One turn moves each row of this set onto another row. After a few examples, where does it send each row asked below?
Q_43: [ 14 -13  -3   2  25   5  -4 -10  -7   7 -13  12  19  23  17 -17  15   3
  -4  20  -6]
Q_948: [  8 -16   7   7  16   7   2  -6 -13  14 -12   8  26  25  18 -15  22  12
   1  14 -14]
Q_889: [ 12  -2   5   9   4 -40  13  -9  -5 -10  -1 -32  -7  12  12   3  21  12
 -10  -2  20]
Q_629: [ 19  -8  -7   8   8 -38  13  -7  -3  -1   2 -38  -1  16  12   5  19  12
 -13  -4  22]
Q_544: [ 18  15  -3   9  53 -26  16  18   5 -13  21 -10   3  -5 -11   4  -4  10
  19  -8  -2]
Q_480: [ -3 -15  -5 -15  23 -15  32   1  -3   8  18   8 -15 -16  -3   7  15 -24
  15   6 -34]
Q_340: [ 15  -1   8  -4   9 -41  15  -7  -6  -1   5 -36  -8  14  15  -4   4  13
  -3  -8  22]
Q_296: [  7  -8   0  -3  15 -12  37  -4 -25  -2  31  17  -6 -16  -4   4  -3 -20
  12  -3 -33]
Q_941: [ 11 -14 -17   2  -7 -17  14 -29  -3  -1  15   6  27 -28 -15  -2  -8  22
   2   5 -10]
Q_632: [ 18  -7   2  -3  23   7  -2  -8 -12  13  -8   9  17  25  13 -15  18   3
   4  27  -9]
Q_337: [ 36  12 -12   6  40 -23   6  12  -4 -14  30 -18  14  -7 -14   2  -8   9
  14   3   4]
Q_761: [  6 -18 -15   7   3 -25   6  24 -19   3  -3  -8  -6  30  -7   4  22  16
   0 -28 -27]
Q_403: [ 14 -10  -1  13  20 -44  31  -8 -15  -3  -2 -26   0  18  12   7  10  18
  -1 -13  25]
Q_988: [ 15   1   3  -4   5 -21  37  13 -16  -3  25  17 -12  -4  -6  -6  11 -26
  11  -7 -27]
Q_430: [  5  -6  -1  -1  30   7  -1  -8 -11  13 -12  15  16  26  17 -13  16  14
  -4  12  -9]
Q_442: [ 14  -3   2  17  14 -33  10  -6  -6   0  -3 -31   6  19  18   6  13   9
 -14  -6  25]
Q_611: [ 26   4   4   3  52 -23  18  19  -3 -10  21  -9  19  -6 -24   9  -4  12
  18  -8  -2]
Q_125: [  9 -13 -11  11   7  -3  19 -25   1  -8  28   1  27 -31  -5  -2 -18  13
   9   6 -10]
Q_418: [ 21  -9  -8  17  10  -8  16 -29  -9   5  16  -8  23 -41  -1  10  -9  10
  -2  -8  -1]
Q_151: [  5 -24 -22   2  -1 -16  -2  25 -10   1   5 -12  -2  26 -12  10  21  15
  11 -20 -28]
Q_135: [  5 -20 -19  -2   1 -10   3  25 -14  -1  -1  -5   5  17  -9   1  20  17
  11 -31 -37]
Q_211: [  5  -8  11   0  24  -7  29   1 -19  14  18  24   3 -28   7  -1  13 -18
  15  -9 -28]
Q_536: [  7 -12  -5 -11  18 -22  31   0 -21  10  23  18  -4  -7   2  11   2 -37
   3  -4 -21]
Q_578: [ -4 -31  -8  -1  10 -23   4  16 -15  16   9  -1  -1  26   0   4  15  18
  12 -32 -33]
Q_184: [ 25   1   4  -2  45 -23  21  15  -5 -12  21 -19  24  -7 -24   6   5   7
  30  -3  -2]
Q_206: [  6  -1  10  -2   9 -13  38  -4 -24   9  23  16 -15  -8   1   8   5 -15
   2  -7 -39]
Q_98: [  8 -15  -8  13  -2 -10  17 -24  -2   1  18   5  31 -28 -12  12 -11  25
  -4   1  -9]
Q_192: [  7 -15 -14  16 -10   3  15 -19  -3  -1  24   3  31 -25   2  10   0  10
  10  16 -15]
Q_268: [ 18 -17 -17  -3   9  -3  16 -37   2   6  16 -13  13 -28  -9   6  -7  13
  -2  18 -15]
Q_662: [ 16   0  -4   5   5 -40  20  -6 -12  -8   3 -32  -3   4  18   7  10   7
 -15 -14  22]
Q_153: [ 10   2  12   6   7 -31  20 -13  -6  -3  -1 -29  -2  16  15   4  16  16
 -15 -10  22]
Q_560: [  5  -5  11  -4  17 -20  37   1 -18  10  21  26  -5  -9  -1  10   4 -26
  -3  -7 -23]
Q_506: [ -4 -14   7  -7  24 -10  26  -9 -27  19  13   9  -7 -14   6   3   2 -29
   8   6 -30]
Q_641: [ 13 -10   7   8  26   1   2 -29  -9  20 -16   7  27  24  10 -10   9   9
   8   7  -7]
Q_776: [ 10  -6  -4   2  48 -27  21  24  -4 -11   9 -20   5 -11 -26  -4   0   9
  31 -10 -10]
Q_438: [ 11 -20 -15  10   3 -14  18 -31  -5   1   8 -16  18 -29 -11  -5 -21  17
  -4   2  -1]
Q_837: [ 12 -18 -13  17   4   7  23 -23   3  -3  20  -3  31 -20  -1   4 -15  24
   0   2 -10]
Q_309: [ 27  -8 -13  -7  44 -23  31  10  11 -15  15 -24   1 -12 -27  -5  -1   7
  17  -4  -3]
Q_811: [  0 -25 -15   1  -4  -9  12  17 -13   4  -6 -12  -4  28 -11   9  14   4
  17 -27 -31]
Q_288: [ 13 -14   0   1  18   4   4 -14  -7  16 -12   3  20  23  18 -12  29   4
   0  24  -8]
Q_110: [  8 -30 -15   2   3  -9   1  22 -17  -2   4 -15  -1  29  -9  10  23  12
   5 -23 -33]
Q_80: [ 29  -1 -10   9  42 -24  23  21  -9 -10  15  -5   7 -22 -23  -1  -1  12
  20 -26  -7]
Q_871: [  9 -23 -19  -2   6 -18   3  23  -9   6  -2 -10  -4  30 -11  -1  29  10
   6 -20 -30]
Q_782: [ 16  -6   2   7  -2 -35  20  -8  -4  -5   4 -32  -4  14  14   2  14   6
 -11   1  27]
Q_193: [  0 -23 -17   5   6 -10   9  20 -13   0   0 -12  -1  30  -7  16  19  18
   1 -32 -26]
Q_548: [ 14  -1   4  -1  29  10   3 -11 -12   9 -13   6  29  13  22 -11  18   2
   5  19  -4]
Q_645: [ 20  11  -3   6  44 -25  21   8  -4 -18  29 -13   6 -16 -21   4  -7   1
  27  -7  -7]
Q_892: [  7 -13  -9  -1  28   5   2 -12 -15  12 -14   8  20  20  21  -9   8  14
  10  26  -3]

Q_98 moves to Q_560
Q_430 moves to Q_193
And these:
Q_135 moves to Q_662
Q_192 moves to Q_988
Q_151 moves to Q_782
Q_418 moves to Q_211
Q_948 moves to Q_761
Q_629 moves to Q_288
Q_296 moves to Q_645
Q_536 moves to Q_184
Q_544 moves to Q_837
Q_340 moves to Q_892
Q_480 moves to Q_309
Q_578 moves to Q_403
Q_43 moves to Q_110
Q_776 moves to Q_438

